Each named turn below is shown by a few rows before and after it. Which turns, in which order, take the first row of each later pair to the second? The first pair is answered.
zufa:
-5 -27 -9 -39 -16 7 37 -39 -1 12 1 -8 -11 -> -14 -11 11 -2 25 -1 14 -22 -14 2 13 -45 -37
-3 -21 4 7 20 14 -10 -5 5 -19 -15 17 -20 -> -6 -20 4 3 14 15 -8 -6 9 -18 -15 18 -21
5 -16 12 11 31 11 -9 12 -10 -22 -25 2 -20 -> -4 -21 -3 18 10 20 -13 8 5 -20 -36 11 4
tepof:
22 15 -19 22 16 -7 2 -3 31 10 18 -29 50 -> 4 26 -2 18 36 -29 3 -7 10 2 28 -47 12
34 24 10 10 45 11 -10 8 -11 22 34 -38 8 -> -14 13 5 51 29 2 -35 26 17 0 6 -34 -6
-14 -22 -11 14 -21 9 -9 19 15 -7 -3 22 11 -> 22 -8 0 -24 -1 4 20 1 -15 14 24 12 4
Fula:
18 -4 18 12 -4 3 -37 17 28 -26 -21 3 3 -> -1 15 8 -8 -7 -9 -6 3 44 0 12 -30 21
-23 3 -16 -1 -17 -11 7 2 32 -10 -30 3 -2 -> -23 -1 -17 -1 -13 -9 7 2 24 -15 -37 10 -8
-40 12 -11 22 -10 -15 -3 4 30 -21 -6 -29 -7 -> -44 -2 -16 -13 -28 -17 17 -17 11 -21 -7 -5 -14
20 8 20 1 0 -16 0 0 -28 2 -5 -2 -24 -> 18 18 18 13 8 -17 -10 3 -13 6 0 -21 -19
Pairs:
(2 to 4 turns a pair)
8 -12 -24 -26 -20 -1 21 -2 20 1 -10 41 17 -> 8 0 -23 12 0 -2 5 18 53 6 -3 3 30 -> Fula, Fula
-55 -8 -3 -17 -32 -1 26 -8 24 2 -5 8 6 -> -53 0 7 -26 -17 -7 34 -18 7 4 7 -3 -14 -> tepof, tepof
-27 -6 -13 32 -5 -1 -26 34 6 -21 -35 -2 -10 -> -24 -11 -14 22 -12 2 -20 24 -8 -22 -45 17 -20 -> Fula, Fula, Fula
47 0 2 23 22 25 -27 13 0 -11 -13 -6 6 -> -4 30 7 -7 28 -3 8 -3 6 7 18 -54 -17 -> zufa, Fula, tepof
30 17 -6 -37 -7 18 42 -15 15 42 21 -19 38 -> -73 11 -1 9 -32 -7 9 -2 43 8 -17 -23 5 -> tepof, zufa
-34 4 -18 -35 -31 -15 24 -27 45 23 15 -14 40 -> -82 2 -1 6 -20 -31 -3 -6 33 -9 -12 -16 -8 -> zufa, tepof
29 1 3 -18 2 0 13 0 13 18 16 -3 33 -> -28 10 13 -20 -1 -31 20 -5 -1 8 13 -16 -10 -> zufa, tepof, Fula
22 6 17 12 31 7 -15 13 -31 -8 4 -12 -27 -> -40 -5 0 23 -17 0 -10 12 5 -20 -27 7 -17 -> Fula, Fula, tepof
1 -3 -2 42 11 13 -20 15 8 -8 -10 3 12 -> -28 11 10 22 24 -10 -9 7 -6 -10 6 -17 -17 -> tepof, Fula, tepof
-43 23 8 -29 48 -31 4 7 -42 2 27 -23 -44 -> -65 -5 -45 1 -22 -1 -1 21 48 6 -15 10 34 -> tepof, Fula
1 -30 -6 -52 1 -9 39 -47 -20 -13 -21 51 -17 -> -11 -44 -17 -31 -17 2 24 -34 4 -20 -40 62 -4 -> tepof, tepof
2 29 -3 -11 21 -5 10 -5 -3 14 41 -24 -14 -> 38 5 -7 -21 0 18 9 -10 -17 7 18 23 -3 -> tepof, tepof, zufa, Fula
-60 8 -20 21 -21 -5 2 7 43 9 -11 -27 25 -> -31 -26 -14 30 -28 13 -26 13 4 -23 -51 35 -6 -> Fula, Fula
7 21 11 -51 10 -10 34 -23 -15 13 17 -41 -23 -> -51 -11 -4 3 -32 -4 -6 0 16 -25 -45 -2 -27 -> tepof, Fula, Fula
33 -18 -3 4 -10 35 -20 4 -23 -25 -20 62 18 -> -4 9 23 52 36 8 -50 26 -20 -31 -4 1 -11 -> tepof, zufa
1 -1 -6 -50 -14 -24 16 -37 11 3 -3 25 23 -> -46 7 14 -9 5 -46 -11 -18 1 -12 -8 -11 -23 -> tepof, zufa
-35 17 11 -43 10 -23 27 -11 5 4 28 -34 -23 -> 31 -20 8 -53 -6 12 11 -9 -31 -14 -10 38 -13 -> Fula, tepof, tepof
42 11 31 24 59 -9 -42 26 0 25 11 -66 24 -> -65 -30 24 27 -6 -27 -46 10 -8 -26 -55 -2 -33 -> zufa, tepof, Fula, tepof
2 -34 -33 -12 -40 9 9 -19 -6 27 -26 31 18 -> 10 -23 8 30 17 6 -28 11 -50 5 -20 0 -38 -> tepof, Fula
4 -10 -1 -54 -21 -1 42 -25 -22 0 1 43 2 -> 39 20 21 23 48 6 0 18 6 10 33 -32 27 -> Fula, tepof, Fula
33 -26 19 48 27 24 -32 23 -29 -20 -13 -4 -9 -> 24 -51 -6 10 -23 31 -9 4 -15 -18 -32 41 12 -> zufa, Fula, Fula, Fula
22 21 8 29 34 3 -18 8 24 16 19 -70 12 -> 36 0 -23 -4 -15 24 9 -8 51 30 5 -21 58 -> tepof, tepof, zufa
34 -15 -7 -14 -27 13 24 14 -9 -11 13 -9 21 -> 37 -14 6 19 -9 15 2 34 -11 -18 11 -21 10 -> Fula, zufa, zufa
-27 0 13 -20 10 -27 -2 -27 -56 -10 8 -5 -23 -> -4 17 -4 -4 17 -14 6 -14 -12 19 42 -44 36 -> Fula, tepof, Fula, tepof
-18 -2 4 23 5 -8 -17 16 -4 -15 -7 0 -28 -> 11 -16 -12 -10 -14 4 7 3 -8 -6 -15 37 -6 -> Fula, zufa, tepof, Fula
2 20 4 20 4 -17 4 18 1 5 9 -23 -31 -> 17 16 1 32 -2 -5 0 28 15 4 5 -16 -12 -> tepof, zufa, zufa, zufa
62 1 -3 -30 -7 24 15 -13 -8 22 2 19 40 -> -13 27 29 -27 20 -22 15 -15 -37 11 19 -30 -32 -> Fula, Fula, tepof, Fula
29 20 16 18 24 -2 7 18 43 37 29 -12 23 -> -43 1 29 13 6 -33 0 7 4 -3 -11 24 -52 -> Fula, tepof, Fula
-44 -18 -9 -12 -42 4 18 -11 11 13 -44 10 -8 -> 41 5 -2 3 11 28 9 10 19 42 1 -28 35 -> Fula, tepof, Fula, Fula
11 0 -3 44 12 8 -10 22 7 23 -6 -4 15 -> -2 -5 2 -24 -11 -2 27 -12 -29 25 -1 22 -15 -> Fula, zufa, zufa, Fula
-51 19 28 -19 9 -23 15 -16 -40 -20 9 -2 -47 -> -18 6 -25 -3 -38 16 26 -11 43 9 5 17 62 -> Fula, Fula, tepof, Fula
-7 -19 -22 45 -40 15 -22 20 50 -5 -33 19 40 -> -43 29 20 32 31 -32 -11 14 14 4 19 -63 -24 -> tepof, Fula, tepof, Fula
-41 -10 3 34 16 -1 -27 10 -10 -8 -1 -14 -27 -> -39 -18 -21 28 -19 11 -14 5 22 3 -18 8 7 -> zufa, Fula
25 -13 9 73 7 11 -20 22 -5 -6 -15 19 -6 -> 45 1 22 5 18 -3 23 -18 -53 13 13 25 -27 -> zufa, tepof
-6 -27 -11 74 -13 28 -5 18 5 -15 -15 46 -1 -> -26 -5 25 51 25 -5 3 1 -42 -17 8 11 -59 -> tepof, tepof
11 -10 -14 30 4 10 -17 22 6 -10 -20 13 9 -> -41 7 -10 -3 -4 -16 12 1 15 2 2 -15 -5 -> Fula, zufa, tepof, zufa
-35 14 -3 -11 -4 -3 28 -8 23 16 14 -23 9 -> -23 -2 0 -32 -19 0 35 -16 -9 1 -7 17 -8 -> Fula, Fula, Fula, Fula
-51 4 -23 -11 -27 -12 24 -14 36 9 6 -26 30 -> -58 14 -18 -18 -11 -27 23 -16 25 8 9 -40 7 -> tepof, tepof
11 7 20 50 39 1 -37 23 -10 -5 7 -39 -18 -> 49 9 14 21 41 6 -15 13 -21 6 24 -35 3 -> tepof, tepof
51 22 20 21 49 6 -14 2 -47 12 11 -25 5 -> 61 7 -3 39 19 23 -22 15 -14 9 -14 2 47 -> tepof, tepof
-14 22 9 53 43 -10 -19 27 34 16 40 -81 5 -> 19 -21 -33 -56 -53 16 47 -32 12 19 6 37 43 -> tepof, tepof, zufa, Fula
-41 4 -13 -14 -13 -21 17 -13 8 12 6 -6 4 -> -4 18 2 -13 17 -21 12 -9 -13 16 23 -30 -7 -> zufa, tepof, tepof, zufa
-25 -11 24 1 -12 -13 -5 -17 -23 -33 0 8 -10 -> 8 -3 21 -20 -4 -7 11 -29 -30 -16 10 7 3 -> tepof, tepof
-46 -2 11 5 -19 -18 -12 11 -8 -36 -25 10 -31 -> 0 14 24 -42 7 -17 16 -7 -39 -12 8 -1 -34 -> tepof, tepof
52 -3 -8 -19 18 14 11 8 -30 5 -5 20 25 -> 13 -17 -15 24 -2 21 -13 26 2 -13 -38 27 23 -> tepof, tepof
-38 -9 1 31 11 -3 -7 9 22 -12 -6 -15 3 -> 16 -18 -1 30 14 18 -15 14 11 -11 -19 14 19 -> Fula, Fula, tepof, Fula
-6 -7 24 8 18 7 -4 -12 -18 -16 3 -22 -46 -> -29 4 17 14 8 -2 1 -15 12 -7 10 -43 -34 -> tepof, tepof, tepof, Fula
